In the data rows, 128 means zero.
Here are some rows, each followed by its group. Rows of different groups can look alike.
[104 104 103 103 103 102 102 101 101 100  99  98  98  97  95  94  92  92
  97 103 109 117 125 133 142 148 153 158 163 167 168 163 149 131 114 104
 107 121 135 135 122 118 135 141 122 123 133 123] bm
[ 75  75  76  76  76  76  76  76  77  77  77  78  78  79  80  81  84  89
 101 114 127 141 154 167 177 177 175 172 167 159 146 131 118 112 116 126
 135 133 122 113 119 135 140 128 124 129 126 128] zt
[119 118 118 118 117 117 116 115 115 114 113 112 111 109 108 106 103 100
 102 104 106 110 114 120 126 133 140 147 156 165 173 174 162 142 117  97
  95 113 139 146 125 109 131 149 122 116 139 119] bm
[ 79  79  79  79  79  79  79  80  80  80  80  80  80  81  82  83  84  88
  99 111 124 137 150 162 172 172 172 170 166 160 150 136 123 116 117 124
 131 130 122 115 121 135 138 128 125 129 125 128] zt
[108 107 107 107 106 106 105 105 104 103 102 102 101 100  98  97  95  94
  98 103 108 115 122 130 138 145 150 156 162 167 170 166 153 134 114 102
 104 120 137 138 122 116 135 143 121 121 135 122] bm
[100 100  99  99  99  98  98  97  97  96  96  95  94  93  93  91  90  90
  97 103 111 119 128 138 147 152 156 160 164 166 166 159 145 129 115 108
 111 123 133 131 122 121 135 138 123 124 131 125] bm
[106 106 106 105 105 104 104 103 103 102 101 100 100  98  97  96  94  93
  97 103 109 115 123 131 140 146 151 157 162 167 170 165 151 133 114 103
 105 120 136 137 122 117 135 142 121 122 134 123] bm
[153 154 154 154 154 154 154 154 154 154 155 155 155 155 155 155 155 153
 147 140 132 124 115 106  97  94  91  88  85  84  87  98 119 144 169 184
 180 153 111  80  85 126 161 153 120 107 129 143] nb
[145 145 145 145 145 145 145 145 144 144 144 143 143 142 141 139 137 133
 127 121 115 109 103  97  92  94  96  99 104 112 126 145 165 178 178 159
 124  89  77 105 152 166 126  99 135 148 107 131] zf
[157 157 158 158 158 158 158 159 159 160 160 161 161 162 163 165 166 167
 162 156 150 144 137 130 123 118 114 110 106 101  95  90  90  92  98 111
 129 148 161 161 145 122 105 108 129 142 135 123] nf
[ 66  66  66  67  67  68  68  69  70  70  71  72  74  75  78  80  85  92
 107 122 138 154 170 184 195 192 188 183 175 163 146 125 108 101 107 121
 135 137 126 114 118 134 140 128 124 129 126 128] mb
[155 155 155 155 155 155 156 156 156 156 156 157 157 157 158 158 158 157
 151 144 137 129 120 111 102  98  94  91  87  84  84  91 107 129 153 172
 178 164 133 100  88 107 139 154 141 114 111 140] hs
[143 143 143 142 142 142 142 142 141 141 140 140 139 138 136 135 132 128
 123 118 113 107 102  98  95  98 102 106 112 122 137 155 169 175 167 143
 110  85  88 123 158 152 113 109 148 134 106 143] zf
[143 143 143 143 142 142 142 142 141 141 141 140 139 138 137 135 132 128
 123 118 113 107 102  98  95  98 101 105 112 121 136 154 169 176 168 145
 111  85  87 121 158 153 114 108 147 135 106 143] zf
[ 86  86  85  85  85  85  85  85  85  84  84  84  84  84  84  85  85  88
  98 108 119 131 143 154 164 166 167 167 166 162 155 143 130 120 117 120
 125 127 124 120 122 132 136 130 126 128 126 128] zt
[ 78  78  78  78  79  79  79  79  79  79  79  80  80  80  81  82  84  88
 100 112 125 138 151 163 173 173 173 171 167 160 149 134 121 115 117 125
 132 131 122 114 120 135 139 128 125 129 126 128] zt
[158 158 158 158 158 159 159 159 160 160 161 161 162 163 164 166 168 169
 164 159 153 147 141 135 129 124 120 117 113 109 103  96  91  87  88  96
 112 135 156 165 157 134 113 108 118 132 139 132] hq
[147 147 147 147 147 147 147 147 147 146 146 146 145 144 144 142 140 137
 131 124 118 111 103  96  91  92  93  94  98 105 117 137 159 177 183 170
 137  96  72  91 142 173 141  97 120 153 117 119] zf
[ 70  70  71  71  71  72  72  72  73  73  74  75  76  77  78  81  84  90
 103 117 132 147 161 174 185 183 180 176 169 159 144 125 111 107 113 127
 138 137 125 112 117 134 140 129 124 129 126 128] zt
[152 152 152 152 152 152 152 152 153 153 153 153 153 152 152 152 151 149
 142 135 128 119 111 102  93  91  89  87  86  87  93 108 131 158 180 189
 175 137  91  69  94 148 172 138 102 118 144 129] nb
[158 158 158 158 158 159 159 159 160 160 161 161 162 163 164 166 168 169
 164 159 153 148 142 136 130 125 121 118 114 110 104  96  91  87  87  94
 111 134 155 166 157 136 115 108 117 131 139 133] hq
[147 147 147 147 147 147 147 147 146 146 146 146 145 144 143 142 140 136
 131 124 118 111 103  96  91  92  93  95  98 105 117 137 159 177 183 170
 136  95  72  91 142 173 141  97 121 153 116 119] zf
[149 149 149 149 149 149 149 149 149 149 149 149 148 148 147 146 144 141
 135 128 121 113 105  97  90  90  90  90  92  96 107 126 150 173 187 182
 153 108  72  76 125 172 160 106 104 148 134 111] zf
[ 97  96  96  96  95  95  95  94  94  93  93  92  92  91  90  90  89  89
  96 104 113 122 131 141 151 155 159 162 164 165 163 156 142 127 115 110
 114 124 131 129 122 124 135 136 124 124 130 126] zt
[157 157 158 158 158 158 159 159 159 160 160 161 161 162 163 165 166 167
 162 156 150 144 137 130 123 118 114 110 106 101  96  91  90  92  98 111
 129 148 161 161 146 122 105 108 129 142 135 123] nf
[ 79  79  79  79  79  79  79  79  79  80  80  80  80  81  81  82  84  88
  99 111 124 137 150 162 172 173 172 170 166 160 149 135 122 116 117 124
 131 131 122 115 121 135 138 128 125 129 125 128] zt
[ 66  66  67  67  68  68  69  69  70  71  72  73  74  76  78  80  84  92
 106 121 137 153 168 182 193 190 187 181 174 162 145 124 107 101 108 122
 136 138 126 114 118 134 140 128 124 129 126 128] mb
[ 68  69  69  69  70  70  70  71  71  72  73  74  75  76  78  80  84  91
 104 119 134 149 164 178 188 186 183 178 171 159 143 124 109 104 111 125
 138 138 126 113 117 134 140 129 124 129 126 128] mb
[141 141 140 140 140 140 140 139 139 138 138 137 136 135 133 131 129 125
 120 116 111 107 103  99  98 102 106 111 118 129 144 160 171 172 160 133
 103  85  97 133 158 141 108 119 151 124 111 146] zc
[100 100  99  99  99  98  98  97  97  96  96  95  94  93  93  91  90  90
  96 103 111 119 128 138 147 152 156 160 164 166 166 159 145 129 115 108
 111 123 133 131 122 122 135 138 123 124 131 125] bm
[ 71  71  71  72  72  72  72  73  73  74  74  75  76  77  79  81  84  90
 103 117 131 146 160 173 183 182 180 175 169 159 144 126 112 107 114 127
 138 137 124 112 117 134 141 128 124 129 126 128] zt
[153 153 153 153 153 153 153 153 154 154 154 154 154 154 154 154 153 151
 145 138 130 122 113 104  95  92  89  87  85  85  89 102 125 151 175 187
 179 146 102  74  88 136 168 148 110 110 137 138] nb
[157 157 158 158 158 158 158 159 159 160 160 161 161 162 163 165 166 167
 162 156 150 144 137 130 123 118 114 110 106 101  95  90  90  92  99 111
 129 148 162 161 145 121 105 108 129 142 135 123] nf
[157 157 158 158 158 158 158 159 159 160 160 161 161 162 163 164 166 167
 162 156 150 143 136 129 123 118 114 110 106 101  95  90  90  92  99 112
 130 149 162 161 144 121 104 109 130 143 135 122] nf
[157 157 158 158 158 158 158 159 159 160 160 161 161 162 163 165 166 167
 162 156 150 144 137 130 123 118 114 110 106 101  95  90  90  92  98 111
 129 148 161 161 145 122 105 108 129 142 135 123] nf
[149 149 149 149 149 149 149 148 148 148 148 148 147 147 146 145 143 140
 134 127 120 112 105  97  90  90  90  91  93  98 110 129 153 175 186 179
 149 104  72  80 130 174 155 102 108 151 129 112] zf
[112 111 111 111 110 110 109 109 108 107 106 105 104 103 102 100  97  96
  99 103 107 113 119 126 134 140 147 153 160 167 172 170 157 137 115  99
 100 118 138 141 122 113 134 146 121 120 137 121] bm
[157 157 157 158 158 158 158 159 159 159 160 160 161 162 163 164 166 166
 161 155 149 142 135 128 121 116 112 108 104  99  93  89  90  94 102 116
 135 152 162 158 140 117 103 110 133 144 132 120] nf
[148 148 148 148 148 148 148 148 148 147 147 147 146 146 145 144 142 138
 132 126 119 112 104  97  90  91  91  92  95 101 113 133 156 176 185 175
 143 100  71  84 136 174 149  99 113 153 123 114] zf
[146 146 146 145 145 145 145 145 145 144 144 144 143 142 141 139 137 133
 128 122 116 109 103  97  92  94  96  98 103 111 125 144 164 178 178 161
 126  90  76 103 151 167 128  98 133 149 108 130] zf
[157 157 158 158 158 158 158 159 159 159 160 161 161 162 163 164 166 167
 161 156 150 143 136 129 122 117 113 109 105 100  94  90  90  93 100 114
 132 150 162 160 143 119 104 109 131 143 134 121] nf
[ 65  66  66  66  67  67  68  69  69  70  71  72  74  75  78  81  85  92
 107 123 139 155 171 185 196 193 189 184 176 164 146 125 108 101 107 121
 134 137 126 114 118 134 140 128 124 129 126 128] mb
[138 138 138 137 137 137 137 136 136 135 134 134 133 131 130 128 125 121
 117 113 109 106 103 102 101 106 112 118 126 137 151 166 172 168 150 122
  96  88 108 142 154 129 107 131 149 114 121 142] zc
[ 65  65  66  66  67  67  68  69  69  70  71  73  74  76  78  82  86  94
 109 125 141 157 173 187 198 195 191 185 177 165 148 126 109 101 107 121
 134 136 125 113 117 134 140 128 124 129 126 128] mb
[158 158 158 158 158 159 159 159 160 160 161 161 162 163 164 166 168 169
 164 159 153 148 142 136 130 125 121 118 114 110 104  96  91  87  87  94
 110 133 155 166 158 136 115 108 117 131 139 133] hq
[157 158 158 158 158 158 159 159 159 160 160 161 162 163 164 165 167 168
 163 157 151 145 138 132 125 120 116 113 109 104  98  92  90  90  94 105
 122 143 160 164 151 127 107 107 124 139 138 127] hq
[131 130 130 130 129 129 129 128 127 127 126 125 124 122 120 118 115 111
 110 108 107 107 107 108 112 118 125 132 142 153 165 174 170 155 131 104
  90  99 129 151 140 112 116 148 135 108 138 127] zc
[121 121 121 120 120 119 119 118 118 117 116 115 114 112 111 108 105 103
 103 104 106 109 112 117 123 130 137 145 153 163 172 175 165 145 119  97
  93 111 138 148 127 109 128 150 123 114 140 120] bm
[136 136 135 135 135 134 134 134 133 132 132 131 130 128 127 124 121 117
 114 111 109 106 104 104 105 110 116 123 131 143 157 169 172 164 143 115
  92  91 116 147 150 121 109 139 145 110 128 137] zc
[ 67  67  68  68  68  69  69  70  71  71  72  73  74  76  78  80  84  91
 105 120 136 151 166 180 190 188 185 180 172 160 144 124 108 102 109 124
 137 138 126 114 117 134 140 128 124 129 126 128] mb
[148 148 148 148 148 148 148 148 148 147 147 147 146 146 145 144 142 138
 132 126 119 112 104  97  90  91  91  93  95 101 113 133 156 176 185 175
 143 100  71  84 136 174 149  99 113 153 123 114] zf
[155 155 155 155 155 155 156 156 156 156 157 157 157 158 158 158 158 157
 151 145 137 129 121 112 103  99  95  91  87  84  84  90 106 127 151 170
 177 165 135 103  89 106 136 153 143 116 110 139] hs
[146 145 145 145 145 145 145 145 145 144 144 143 143 142 141 139 137 133
 128 122 115 109 103  97  92  94  96  99 103 111 125 145 164 178 178 160
 125  89  77 104 152 167 127  98 134 149 107 131] zf
[158 158 158 158 158 159 159 159 160 160 161 161 162 163 164 166 168 169
 164 159 153 147 141 135 129 124 121 117 114 109 103  96  91  87  88  95
 112 135 156 166 157 135 114 108 118 132 139 132] hq
[157 158 158 158 158 158 159 159 159 160 160 161 161 162 163 165 167 167
 162 157 151 144 138 131 124 119 115 112 108 103  97  91  90  91  96 108
 125 146 161 163 148 124 106 107 126 141 137 125] nf
[111 110 110 110 109 109 108 108 107 106 105 104 103 102 101  99  97  95
  99 103 107 113 120 127 135 141 148 154 160 167 171 169 156 136 114 100
 101 118 138 140 122 114 134 145 121 120 136 121] bm
[155 155 156 156 156 156 156 156 157 157 157 158 158 158 159 159 160 159
 153 147 139 131 123 114 105 101  97  93  89  85  84  88 102 120 142 162
 173 167 144 114  96 102 125 147 149 124 107 132] hs
[151 151 151 151 151 151 151 151 151 151 151 151 151 151 151 150 149 146
 140 133 125 117 109 100  92  90  88  87  87  89  97 114 138 164 184 189
 169 127  82  68 103 159 172 127  97 128 145 119] nb
[157 157 157 158 158 158 158 159 159 159 160 160 161 162 163 164 166 166
 161 155 149 142 135 128 121 116 112 108 104  99  93  89  90  94 102 116
 134 152 162 158 141 117 103 110 133 144 132 120] nf
[130 129 129 129 128 128 128 127 126 126 125 124 123 121 119 117 114 110
 109 108 107 107 107 109 113 120 126 134 143 154 166 174 170 154 129 103
  90 101 130 151 138 111 118 149 133 108 139 126] zc
[119 119 119 118 118 117 117 116 116 115 114 113 112 110 108 106 104 101
 102 104 106 109 114 119 125 132 139 147 155 164 172 174 163 143 117  97
  94 112 139 146 126 109 130 150 122 116 140 119] bm
[ 65  65  66  66  67  67  68  68  69  70  71  72  74  76  78  81  85  93
 108 124 140 156 172 186 197 194 190 185 177 165 147 126 109 101 107 121
 134 136 125 114 118 134 140 128 124 129 126 128] mb
[145 145 144 144 144 144 144 144 143 143 143 142 141 141 139 138 135 131
 126 120 114 108 102  97  93  95  98 101 106 115 129 148 166 177 175 154
 120  87  80 110 155 162 122 101 140 145 105 136] zf
[ 65  66  66  66  67  67  68  69  69  70  71  72  74  75  78  81  85  92
 107 123 139 155 170 185 196 193 189 184 176 164 146 125 108 101 107 121
 134 137 126 114 118 134 140 128 124 129 126 128] mb
[ 79  79  79  79  79  79  79  79  79  79  80  80  80  81  81  82  84  88
  99 112 124 137 150 162 172 173 172 170 167 160 149 135 122 115 117 125
 131 131 122 115 120 135 138 128 125 129 125 128] zt
[ 65  65  66  66  67  67  68  69  69  70  71  73  74  76  78  82  86  94
 109 125 141 157 173 187 198 195 191 185 177 165 148 126 109 101 107 121
 134 136 125 113 117 134 140 128 124 129 126 128] mb
[151 151 151 151 151 151 151 151 151 151 151 151 151 150 150 149 148 145
 139 132 124 116 108  99  91  90  89  88  88  90  99 116 141 166 185 188
 166 123  80  69 107 162 171 122  97 132 145 116] nb
[154 155 155 155 155 155 155 155 156 156 156 156 157 157 157 157 157 156
 150 143 136 128 119 110 101  97  93  90  86  84  84  92 109 132 156 175
 179 163 129  95  87 110 143 155 138 112 114 142] hs
[110 109 109 109 108 108 107 107 106 105 104 103 102 101 100  98  96  95
  98 103 108 114 120 128 136 143 149 155 161 167 171 168 155 135 114 101
 102 119 138 139 122 114 134 144 121 121 136 121] bm
[115 115 115 114 114 113 113 112 111 111 110 109 108 106 105 103 100  98
 100 103 107 111 116 122 130 137 143 150 158 166 173 172 160 139 116  98
  97 116 139 144 124 111 132 148 121 118 138 120] bm
[157 157 157 158 158 158 158 159 159 159 160 160 161 162 163 164 166 166
 161 155 149 142 135 128 121 116 112 108 103  98  93  89  90  94 103 117
 135 153 162 158 140 116 103 111 134 145 132 120] nf
[127 127 127 126 126 126 125 125 124 123 122 121 120 119 117 114 111 108
 107 107 107 107 109 111 116 123 130 137 147 157 169 175 169 151 125 100
  90 104 133 151 135 109 121 150 129 110 140 123] zc
[ 75  75  75  75  75  76  76  76  76  77  77  77  78  79  80  81  84  89
 101 114 127 141 155 167 177 177 176 172 167 159 146 131 117 112 116 126
 135 134 122 113 119 135 140 128 124 129 126 128] zt
[ 72  72  72  73  73  74  74  75  75  76  77  79  80  82  85  88  93 102
 116 132 148 163 179 192 203 198 193 187 178 165 146 124 105  97 102 116
 130 133 123 113 118 135 141 129 124 129 126 128] mb
[ 66  66  66  67  68  68  69  70  70  71  73  74  76  78  80  83  88  97
 111 127 143 160 175 189 200 196 192 186 178 165 147 126 108 101 106 120
 133 135 125 113 117 134 140 129 124 129 126 128] mb
[154 154 154 155 155 155 155 155 155 156 156 156 156 156 157 157 157 155
 149 142 135 127 118 109 100  96  93  89  86  83  85  93 112 135 159 177
 180 161 125  91  85 113 148 156 134 110 117 144] hs
[147 147 147 147 146 146 146 146 146 146 145 145 144 144 143 141 139 135
 130 123 117 110 103  96  91  92  94  96 100 107 120 140 161 178 182 167
 133  93  73  95 146 171 136  97 125 153 113 123] zf
[138 138 138 138 138 137 137 137 136 135 135 134 133 132 130 128 125 121
 117 113 110 106 103 101 101 106 111 117 125 136 151 165 172 168 151 123
  97  88 107 141 155 130 107 130 149 115 120 143] zc
[157 157 157 157 157 158 158 158 158 159 159 160 160 161 162 163 164 164
 159 153 146 139 132 124 116 111 107 103  99  94  89  87  91 100 113 130
 147 160 161 149 128 108 103 119 143 145 123 117] nf
[ 94  94  94  93  93  93  93  92  92  91  91  91  90  90  89  88  88  89
  96 105 114 124 134 144 153 158 161 163 165 165 162 153 139 125 115 112
 116 124 129 127 122 126 135 135 125 125 129 127] zt
[ 75  75  75  75  76  76  76  76  76  77  77  78  78  79  80  81  84  89
 101 114 127 141 155 167 177 177 175 172 167 159 146 131 118 112 116 126
 135 133 122 113 119 135 140 128 124 129 126 128] zt
[155 155 155 155 155 156 156 156 156 156 157 157 157 158 158 159 159 158
 152 145 138 130 121 112 103  99  95  92  88  84  84  90 105 125 148 168
 176 166 138 106  91 104 133 152 145 118 109 137] hs
[120 120 119 119 118 118 117 117 116 115 114 113 112 111 109 107 104 101
 102 104 106 109 113 118 125 132 139 146 155 164 172 174 163 143 118  97
  94 112 139 147 126 109 130 150 122 115 140 119] bm
[147 147 147 147 147 147 147 147 147 146 146 146 145 144 143 142 140 136
 131 124 118 111 103  96  91  92  93  95  98 105 117 137 159 177 183 170
 137  95  72  91 142 173 141  97 121 153 116 119] zf
[ 98  98  97  97  97  96  96  96  95  95  94  94  93  92  91  90  89  90
  96 104 112 121 130 140 149 154 158 161 164 166 164 157 143 128 115 109
 113 123 132 130 122 123 135 137 124 124 130 126] bm
[126 125 125 124 124 124 123 122 122 121 120 119 118 116 115 112 109 106
 106 106 106 108 110 113 118 125 132 140 149 160 170 175 167 149 123  99
  91 106 135 150 132 108 124 151 127 111 141 121] zc
[158 158 158 158 158 159 159 159 160 160 161 161 162 163 164 166 168 169
 164 159 153 147 141 135 129 124 121 117 114 109 103  96  91  87  88  95
 112 135 156 166 157 135 114 108 118 132 139 132] hq
[ 91  91  90  90  90  90  89  89  89  89  88  88  88  87  87  87  87  88
  97 106 116 126 137 148 158 161 163 165 165 164 159 149 135 123 116 115
 120 125 127 124 123 128 135 132 125 126 128 128] zt
[154 154 154 154 154 154 154 155 155 155 155 155 155 156 156 156 155 154
 148 141 133 125 116 107  98  94  91  88  85  84  86  96 116 141 165 182
 181 156 116  84  85 121 156 155 125 107 124 144] nb
[156 156 157 157 157 157 157 158 158 158 159 159 160 160 161 162 163 163
 157 151 144 137 129 121 113 108 104 100  95  90  86  86  94 106 122 141
 157 164 158 139 116 103 107 128 149 141 115 118] nf
Which 4 groups are nearest to each row below, nearest first, going by the distance to the group's nearest row?
[155 155 155 156 156 156 156 156 157 157 157 157 158 158 159 159 160 159
 153 146 139 131 122 113 105 100  96  93  88  85  84  89 103 122 145 164
 174 167 141 111  94 102 128 149 148 122 108 134] >> hs nf nb hq
[154 154 154 154 154 154 154 154 155 155 155 155 155 155 155 155 155 153
 147 140 133 124 116 106  97  94  91  88  85  84  86  97 117 142 167 183
 181 155 114  82  85 123 158 154 123 107 126 144] >> nb hs zf nf
[147 147 147 146 146 146 146 146 146 146 145 145 144 144 143 141 139 135
 130 123 117 110 103  96  91  92  94  96 100 107 120 140 161 178 182 167
 133  93  73  95 146 171 136  97 125 153 113 123] >> zf nb zc hs
[138 138 137 137 137 137 136 136 135 135 134 133 132 131 129 127 124 120
 117 113 109 106 104 102 102 107 112 119 127 138 152 166 172 167 149 121
  95  89 109 143 154 128 107 132 149 113 122 142] >> zc zf bm nb
Which 3 other groups have their centres nearest to the centre of group zc, nearest first?
bm zf nb
Which 3 other groups have their centres nearest to the centre of group zt, nearest first?
mb bm zc
Which 4 groups are nearest to each row below, nearest first, going by the distance to the centre of the group?
[155 155 155 155 155 155 155 156 156 156 156 157 157 157 157 158 158 157
 151 144 137 128 120 111 102  98  94  90  87  84  84  91 108 130 153 172
 178 164 132  99  88 108 140 154 140 114 112 141] >> hs nb nf zf
[101 100 100 100  99  99  99  98  98  97  96  96  95  94  93  92  91  91
  97 103 111 119 128 137 146 151 156 160 164 166 166 160 146 129 114 107
 110 122 133 132 122 121 135 139 123 123 132 125] >> bm zt mb zc
[150 150 150 150 150 150 150 150 150 150 149 149 149 149 148 147 145 142
 136 129 122 114 106  98  90  90  89  89  90  94 104 123 147 171 187 184
 157 113  74  73 119 170 164 110 100 144 138 111] >> zf nb hs zc
[155 155 156 156 156 156 156 157 157 157 157 158 158 159 159 160 160 159
 153 147 140 132 123 114 106 101  97  93  89  85  84  88 101 120 141 161
 172 167 145 115  96 101 124 146 149 125 107 131] >> hs nf nb hq
[155 155 155 155 155 155 155 156 156 156 156 157 157 157 157 158 158 157
 151 144 136 128 120 111 102  98  94  90  87  84  84  91 108 130 154 173
 178 164 132  99  88 108 140 154 140 113 112 141] >> hs nb nf zf
[150 150 150 150 150 150 150 150 150 150 150 150 149 149 148 148 146 143
 137 130 123 115 106  98  91  90  89  89  90  93 103 121 146 170 187 185
 160 115  75  72 116 169 166 113  99 141 140 112] >> nb zf hs zc
[151 151 151 151 151 151 151 151 151 151 151 151 151 150 150 149 148 145
 139 132 124 116 108  99  91  90  89  88  88  90  99 116 141 166 185 188
 166 123  80  69 107 163 171 122  97 133 145 116] >> nb zf hs nf
[141 141 141 141 141 140 140 140 139 139 138 138 137 136 134 132 129 125
 121 116 111 107 102  99  97 101 105 110 117 127 142 159 171 173 162 136
 104  85  95 130 158 144 109 117 150 126 110 146] >> zc zf nb bm
[126 126 126 125 125 124 124 123 123 122 121 120 119 117 115 113 110 107
 106 106 106 107 109 113 117 124 131 139 148 159 170 175 168 150 124  99
  90 105 135 150 133 109 123 151 128 111 141 122] >> zc bm zf zt
Group hq spreads out most along one direction. Which 3 other groups' directions of most spread are closest to that one, closest first?
nf mb zf
Which 3 groups are nearest to each row below, nearest first, going by the distance to the group's nearest row?
[149 149 149 149 149 149 149 149 149 148 148 148 148 147 146 145 143 140
 134 128 120 113 105  97  90  90  90  91  93  98 109 128 152 174 186 180
 150 106  72  79 128 173 156 103 106 150 130 111] >> zf nb zc
Which 3 groups are nearest to each row below, nearest first, going by the average distance to the group's rows?
[154 154 154 154 154 154 155 155 155 155 155 155 156 156 156 156 156 154
 148 141 134 125 116 107  98  95  92  88  85  83  85  95 115 140 164 181
 181 157 118  85  85 119 154 155 127 108 122 144] >> hs nb zf
[156 157 157 157 157 157 158 158 158 158 159 159 160 161 161 162 163 163
 158 152 145 138 130 122 114 109 105 101  96  91  87  87  93 103 119 137
 154 163 160 143 120 104 105 124 147 143 118 117] >> nf hs hq
[127 126 126 126 125 125 124 124 123 122 121 120 119 118 116 114 111 107
 107 106 106 107 109 112 117 124 131 138 147 158 169 175 168 150 124 100
  90 105 134 150 134 109 122 151 128 110 140 122] >> zc bm zf
Which 3 other groups have their centres nearest to the centre of group nb, nearest first?
hs zf nf
Which 3 other groups have their centres nearest to the centre of group bm, nearest first?
zc zt mb
Which 3 groups are nearest to each row below, nearest first, going by the distance to the centre of the group?
[141 141 141 141 140 140 140 140 139 139 138 137 136 135 134 132 129 125
 121 116 111 107 102  99  97 101 105 111 118 128 143 160 171 173 161 135
 104  85  96 131 158 143 108 118 150 125 110 146] >> zc zf nb
[152 152 152 152 152 152 152 152 152 152 152 152 152 152 151 151 150 147
 141 134 126 118 109 101  92  90  89  87  86  88  95 111 135 161 183 189
 172 131  86  68  99 154 172 132  99 123 145 124] >> nb zf hs
[154 154 154 154 154 154 154 155 155 155 155 155 155 155 156 156 155 154
 147 141 133 125 116 107  98  94  91  88  85  84  86  97 117 142 166 182
 181 156 115  83  85 122 157 155 124 107 125 144] >> nb hs zf
[141 140 140 140 140 140 139 139 139 138 137 137 136 135 133 131 128 124
 120 115 111 107 103  99  98 102 106 112 119 130 144 161 171 172 159 132
 102  86  98 134 158 140 108 120 151 123 112 146] >> zc zf bm
Group zt spreads out most along one direction. Which 3 other groups' directions of most spread are closest to that one, closest first?
bm zc mb
Which 3 other groups have their centres nearest to the centre of group zf, nearest first?
nb zc hs
Which 4 groups are nearest to each row below, nearest first, going by the average distance to the group's rows?
[101 101 100 100 100  99  99  98  98  97  97  96  95  94  93  92  91  91
  97 103 111 119 127 136 145 151 155 160 164 167 167 160 146 130 114 107
 110 122 134 132 122 121 135 139 123 123 132 125] >> bm zt mb zc
[155 155 155 155 155 155 155 156 156 156 156 156 157 157 157 158 158 157
 151 144 136 128 119 110 101  97  94  90  87  84  84  91 108 131 154 173
 179 163 131  98  87 108 141 154 139 113 112 141] >> hs nb nf zf
[110 110 110 109 109 108 108 107 106 106 105 104 103 102 100  99  96  95
  98 103 108 113 120 127 135 142 148 154 161 167 171 169 155 135 114 100
 102 119 138 140 122 114 134 145 121 121 136 121] >> bm zc zt mb
Which 3 other groups have their centres nearest to the centre of group nf, nearest first?
hq hs nb
Which 3 other groups have their centres nearest to the centre of group hq, nearest first?
nf hs nb
Group mb spreads out most along one direction. Which 3 other groups' directions of most spread are closest to that one, closest first?
hq nf hs
Group hs spreads out most along one direction. Which 3 other groups' directions of most spread are closest to that one, closest first?
zf nb nf
